In the data rows, 128 means zero.
Some points:
[ 93 112 110 121 112 101 117 110 139 120 179 123 112 125 118 142 116 105
 120 114 107 168 103 109 132 132 108 171 118 111 120 104 114 121 110 180
 164 137 108 117 115 138 112 156 168 107 120 141  88 166 163 106 120 124
 105 107 119 115 102 153  99 102 110  95]
[123 136 138 151 114 116 185 147 130 125 133 107 116 114 119 127 125 132
 119 110 112 116 149 125 111 123 116 114 119 116 150 114 130 117 122 124
  58 117 122 115 149 115 129 125 170 183 119 122 156 118 139 115 143 118
 116  69 117 116 171 112 123 110 167 102]
[100  92 152 148 116 134 151 154 110 157 111 173 137 113 112 120 115 117
 105 110 108 119 164 127 133 117 118 118 117 130  93 131 119 168 110 115
 136 113 111 116 159 119 128 120 105 217 118 119  64 117 106 106 154 118
 118 126 125 120 139 111 128 112 137 142]
[134 127 116 135 142 161 143 145 116  94 118 128 118 125 128 126 119 155
 130 163 164 183 130 164 121 141 166 148 125 136 101 153 112 143 109 129
 115 137 171 111 137 155 109 162 106 107 152 155 114 188 122 167 106 164
 133 114 172 155 159 153 100 138 177 135]
[169 127 120 113 135  93 100 107 131 112 127 109 158 115 151  80 151 112
  93 124  94 134 130 148 126 170 127 119 153 160 122 111 126 114 121  98
 113 119 140 152 101 125 142 161 117 132 117  75 118 125 134  95  81 124
 142 118 132  95 131 110 126 177 101 154]
[161 209 124 145 102 106 132 156  83 146 111 131 126 121 113 123 118 167
 122 103 112 127 101 111 129 102 110 132 103 108 152 116 124 117 112 113
 124 113 129  94 172 123 167 112 140 148 121 127  99 125  89 117 147 129
 100 199 129 125 113 118 119  99 107 202]
[141 117 117 114 162 158 108 118 130 116 115 118 126 137 137 136 139 114
 120 161 107 116 139 101 133  97 137 191 141 127 107 139 155  94 177 122
 115 126 140 138 115 174 122 135 108 119 166 119 127 129 121 141 122 155
 125 116 164  95 139 108 113  96 131 101]
[134 130 185 126 126 134 118 116 173 151 172 127 156 120 114 153 122 143
 119 121 121 132 106 120 197 116 129 148 123 128 112 181 124 163 129 112
 194 143 126 118 114 133 130 126 200 127 123 113 199 137 229 127 123 125
 123 102 116 177 102 141 136 116 115 143]
[124 130 187 103 120 137 117 111 172  79 178 116 101 114 121 109 108  98
 115 123 122 190 109 118  71 125 124 146 128 113 106 163 133 119 111 117
 194 143 113 124 109 157 106  84 181 127 118 154 171 128 147 111 108 110
 128 142 123 128 104 103 140 118 110 120]
[128 124  99 144 127 108 131  93 125 151 125 115 127 182 155 139 170 111
 192 136 177 195 196 119 135 141 142 170 142 133 147 160 191 186 179 141
 102 148 172 157 138 166 121 103 106 174 161 150 105 154 131 178 132 162
 138 126 152 173 164 139 154 140 131 126]
[ 94 148 114 120 129 165 110 160 111 144 111 114  87 149 149 174 120 147
 114 137  85 121 132 124 110 134 120 149 132 148 117 170 113  84  88 133
 108 146 118 138 107 163 139 156 109 111 128 171 117 131 110  77 121 111
 148 118 155 192 125 166 106 173  98 111]
[104 115 117 115 110 121 147 109 117 112 120 107 141 111 115 117 106 116
 129 174  60 107 114 161 139 139 136 100 157 115 160 121 134 123 136 125
 122 120 157 149 159 119 120  71 126 105 148 103 119 119 120 109 107 169
 152 116 117 110  81 117 133 168 116 124]
[140 112 121 111 110 163  93 110 129 117 121 116 107 115 164 130 135 118
 166 146 132  97 112 117 136 148 164 130 161 165  93  94 150 115  97 121
 119  66 145 114 144  84 116 109 119 119 121 137 128 141 123 131 100 111
 122 109  98 122 117 135 138 127 101 114]
[185 104 109 122 133  95 146 114 119 117 120 112 147 111 135 107 116 112
 159 145 111 128  96 146 137 116 126 120 127 174 161 131 126 123  87  99
 121 124  83 163 154 124 146 125 117  87 152  99 112 118 126 115 147  76
 150 121 152 115 117 110 137 126 154 110]
[170 149 134 101 152 186 156 139 108 133 119 157 140 160 170 153 166 160
 174 156 180 136 121 151 101 169 152 151 167 166 175 165 150 122 159 187
 140 151 119 184 157 142 158 168 140 154 125 149 125 161 110 115 166 177
 160 122 145 126 127 144 105 158 139 156]
[ 91 113 120 107 104 144 116 112 103 113  94 121 113 149 139 114 105 121
 130  82 151 128 101 116 136 159 100 133  93 115 121 146 120 112 175  99
 123 118 167 141 114 131 101 150 145  99 102 115 104 107 104 146 107 109
 123 113 135 137 107  99 158  78 118 111]
[127  83 175  93 123 125 148 110 126 117 173 106 103 139 119 110 118 141
 122 115 126  95 182 113  95 106 117 108 107 120 160  98 113 141 132 119
 128 120 128 119 175 121 148 127 133 137 116 121 137 113 173 124 129 120
 118 133 127 116 178 129 104 125 142 126]
[161 104 132 128 187 137 150 126 122 113 121 114  96 137 145 161 142 103
 115 151 109 132 121 173 127 184 149 143 165 159 141 125 156  89 162 155
 133 161 171 134 145 131 148 162 134 155 151 164 124 120 119 187 163 118
 170 168 127 151 119 184 127 136 143 145]
[105 116 120 109 142  88 110 111 123 108 121 112 133 127 139 109 163 119
 149 145 160 105  98 126 136 121 117 141 135 138 106 135  87 102 163 123
 115 185 157 106 104  81 101  85 104 161 106 140 127 142 120 117 113 118
 101 123 169 122 109 117 120 128 111 107]
[108 123 135 147 121 130 118  83 112 165 127  93 126 119 113 117 114  87
 110 124 145 100 213 123 117 118 122 115 119 133 151 114 106 140 107 119
 159 109 115 118 134 112 108 126 187 162 111 117 159 116  92 127 152 124
 123 130 125 112 174 124 106 124 194 115]
[120 132 165  97 112 103 149 109 105 103 127 137 122 112 125 126 126 138
 130 120 113 122 209 120 130 126 116 105 124 110 130 123 120  85 127 122
 164 124 121 114 147 108 139 116 124  98 124 109 125 119 117 124 181 121
 111 123 104 121 209 119 119 118 142  87]
[150 106 120 115 161 102 116 114 125 113 118 115 144 148 140 122 129 116
 133 126 139 130 115 125 129 120 136 103 167 105 115  85 117 123 105  91
 123 113 141 130 119 109 162 160 128 111 144 154 122  94 120  97 152 165
 146 108 107 148  84  78 135 169 144 103]
[116 113  83 141 120 122 120 189 126  93 106 129 120 121 115 125 119 119
 117 114 111 109 148 117 123 115 116 114 119 117 171 115 122 170 124 121
 184 118 120 117 140 114 141 120 127 194 119 122 141 113 115 118 121 117
 118  95 114 123 194 119 122 116 151 130]
[ 97 108 135 102 123  98 112 122 124 112 128 106 129 135 148 129 145 123
 146 142 177 134  94 134 138 113  78 100 124 124 111 124 144  96 124 109
 128  73 133 125  97 131 112 129 115 158 130  97 137 114 116 213 115 167
 131 117 149  99 105 113 121 135  96 117]
[125 186 117 210 148 112 109 187 124 185 123 175 103 108 143 116 145 190
 137 116 147 115 126 114  98 154 127 106 160 146 102 114 118 227 166 117
 114 111 130 117 120 108 109 114 114  80 133 111 127 103 127 141 118 147
 189 188 154 106 116 117 103 110 104  86]
[ 91 113 118 113 138 106 112 119 106 118 110 114 136 149  67 116 147 120
 128  92 147 135 111 157 111  92 125 153 106 152 117 123 178 118 123 129
 109 150 133 114 111 136 110 116  90  87  76 127 125 135 110 131 113 153
 122 110  95 138 112 148 134  81 114 108]
[165 126 117 125 100 180 112  94 113 120 104 124  84  70 103 189 147  85
 111 123 115  99 114 142 114 103 104 120 112  94 112 136 123 149 112 170
 105 157 115 142 108 132 127 197 106 112 130 151 123 166 107 116 102 110
 125 152 120 175 119 131 116 151 107 115]
[155 105 117 125 130 114 105 110 110 127 110 124 188 119 154 184  69 117
 113 144 124  83 122 116  86 133 136 103 140  98 104 135 122 136 117 161
 108 149 108 115 110 141  79 168 110 108 131 150 120 124 109 126 110  92
 130  87 114 123 120 154 105 129 101 173]
[ 91 173 140 105 116 125 160 111 212 123 134 110 104 125 126 118 125 101
 123 111 125 117 105 117 116 118 117 116 118 123 182 113 112 128 128 116
 113 121 126 110 168 121 158 126  65 114 125 117 123 115 145 125 187 122
 110 111 117 116 148 121 117 114 161 192]
[163 109 113 121 146 124 172 119 116 123 124 110 132 110 112 111 111 111
  67 141 148 111 111  99 147 152 157 122 119  89 153 123 130 128 121 127
 120 104 101 135 109 113 184  73 114  80 106 119 104 124 117 132 156 103
 154 102 148 118 111 123 141 155 133 124]
[113 190 154 152 118 173 124 166 211 131 200 149 255 125 113 178 120 164
 120 116 129 105 134 119 219 118 123 117 117 126 128 142 124 111 127 172
 155 123 123 121 121 130 115 185 138 129 118 168 162 139 204 127 115 123
 119 204 125 154 127 153 221 120 131  93]
[129 177 135 181 141 105 117 183 132 187 137 199 109 189 145 112 151 146
 148 148 168  80 110 190 108 137 168  93 132 161 110  94 172 151 153 110
 141 122 165 160 104 109 116 106 145  96 176 104 123 109 131 162 110 142
 104 154 159 110 126 102 111 163 113 112]
[ 82 114  67 140 111 118 173 121 129 115 126 175 117 117 123 121 122 129
 132 114 130 124 152 118 119 117 114 121 117 118 128 121 118  79 120 120
  98 122 116 116 155 121 207 117 115 118 121 120 164 121 160 118 145 121
 117 168 123 116 124 112 127 108 145 215]
[128 173 107 149 132 116 129 155 113 183 109 184 103 117 109 109 101 213
 113 154 101 141 116  99 116 116 120 137 120  95 151 126 116 158 104 114
 102 116 111 138  94 120 107 116  97 165 101 116 111 120 118 122 119 100
 102 197  74 117 105 119 109 129 157 134]
[170 113 120 114 148 139 105 113 129 111 125 110 110 152 110 133 159 122
 163 127 102 128 124 145 143 155 167  92  94 122  92 108 126 110 116 137
 117  94  76 158  94  92  68 126 119 127 157 131 126  78 126  90 109 145
 151 115 131 119 129 129 135 129 110 167]
[125 107 202 172 122 132 118 165 165 183 154 164 160 114 134 107 126 150
 124 128 108 188 113 129 203 123 111 174 120 113 121 127 111 175 108 142
 176 179 118 121 126 177 128 120 185 101 121 141 201 162 120 113 126 117
 120 113 118 120 128 155 230 134 113 140]
[124 117 102 120 102 163 107 126 115 119 104 115 134 142 112  93 127 112
 130  78 167 188 113 104 115  88 141 114 114 149 116 150 100 100 173 146
  99 165 107  94 112 160 125  87 128 127 149 108 107 144 116 169 114 130
  90 116  87 129 101 168 116 124 109 101]
Along one direction, these points spread out more than along any other. Take the direction at right angles to it along which they spread out most. Go by this last direction. How far along it is each point below, from 0 to 99? The average is 50, and the first point in the table lies past the average. One standard deviation of the points above along it is 16.
[141 117 117 114 162 158 108 118 130 116 115 118 126 137 137 136 139 114
 120 161 107 116 139 101 133  97 137 191 141 127 107 139 155  94 177 122
 115 126 140 138 115 174 122 135 108 119 166 119 127 129 121 141 122 155
 125 116 164  95 139 108 113  96 131 101] 36
[104 115 117 115 110 121 147 109 117 112 120 107 141 111 115 117 106 116
 129 174  60 107 114 161 139 139 136 100 157 115 160 121 134 123 136 125
 122 120 157 149 159 119 120  71 126 105 148 103 119 119 120 109 107 169
 152 116 117 110  81 117 133 168 116 124] 52
[155 105 117 125 130 114 105 110 110 127 110 124 188 119 154 184  69 117
 113 144 124  83 122 116  86 133 136 103 140  98 104 135 122 136 117 161
 108 149 108 115 110 141  79 168 110 108 131 150 120 124 109 126 110  92
 130  87 114 123 120 154 105 129 101 173] 47
[161 209 124 145 102 106 132 156  83 146 111 131 126 121 113 123 118 167
 122 103 112 127 101 111 129 102 110 132 103 108 152 116 124 117 112 113
 124 113 129  94 172 123 167 112 140 148 121 127  99 125  89 117 147 129
 100 199 129 125 113 118 119  99 107 202] 66
[150 106 120 115 161 102 116 114 125 113 118 115 144 148 140 122 129 116
 133 126 139 130 115 125 129 120 136 103 167 105 115  85 117 123 105  91
 123 113 141 130 119 109 162 160 128 111 144 154 122  94 120  97 152 165
 146 108 107 148  84  78 135 169 144 103] 49
[163 109 113 121 146 124 172 119 116 123 124 110 132 110 112 111 111 111
  67 141 148 111 111  99 147 152 157 122 119  89 153 123 130 128 121 127
 120 104 101 135 109 113 184  73 114  80 106 119 104 124 117 132 156 103
 154 102 148 118 111 123 141 155 133 124] 61
[161 104 132 128 187 137 150 126 122 113 121 114  96 137 145 161 142 103
 115 151 109 132 121 173 127 184 149 143 165 159 141 125 156  89 162 155
 133 161 171 134 145 131 148 162 134 155 151 164 124 120 119 187 163 118
 170 168 127 151 119 184 127 136 143 145] 24
[ 91 113 118 113 138 106 112 119 106 118 110 114 136 149  67 116 147 120
 128  92 147 135 111 157 111  92 125 153 106 152 117 123 178 118 123 129
 109 150 133 114 111 136 110 116  90  87  76 127 125 135 110 131 113 153
 122 110  95 138 112 148 134  81 114 108] 48
[125 186 117 210 148 112 109 187 124 185 123 175 103 108 143 116 145 190
 137 116 147 115 126 114  98 154 127 106 160 146 102 114 118 227 166 117
 114 111 130 117 120 108 109 114 114  80 133 111 127 103 127 141 118 147
 189 188 154 106 116 117 103 110 104  86] 35
[127  83 175  93 123 125 148 110 126 117 173 106 103 139 119 110 118 141
 122 115 126  95 182 113  95 106 117 108 107 120 160  98 113 141 132 119
 128 120 128 119 175 121 148 127 133 137 116 121 137 113 173 124 129 120
 118 133 127 116 178 129 104 125 142 126] 73
[ 91 173 140 105 116 125 160 111 212 123 134 110 104 125 126 118 125 101
 123 111 125 117 105 117 116 118 117 116 118 123 182 113 112 128 128 116
 113 121 126 110 168 121 158 126  65 114 125 117 123 115 145 125 187 122
 110 111 117 116 148 121 117 114 161 192] 72
[ 94 148 114 120 129 165 110 160 111 144 111 114  87 149 149 174 120 147
 114 137  85 121 132 124 110 134 120 149 132 148 117 170 113  84  88 133
 108 146 118 138 107 163 139 156 109 111 128 171 117 131 110  77 121 111
 148 118 155 192 125 166 106 173  98 111] 36
[170 149 134 101 152 186 156 139 108 133 119 157 140 160 170 153 166 160
 174 156 180 136 121 151 101 169 152 151 167 166 175 165 150 122 159 187
 140 151 119 184 157 142 158 168 140 154 125 149 125 161 110 115 166 177
 160 122 145 126 127 144 105 158 139 156] 15
[116 113  83 141 120 122 120 189 126  93 106 129 120 121 115 125 119 119
 117 114 111 109 148 117 123 115 116 114 119 117 171 115 122 170 124 121
 184 118 120 117 140 114 141 120 127 194 119 122 141 113 115 118 121 117
 118  95 114 123 194 119 122 116 151 130] 71
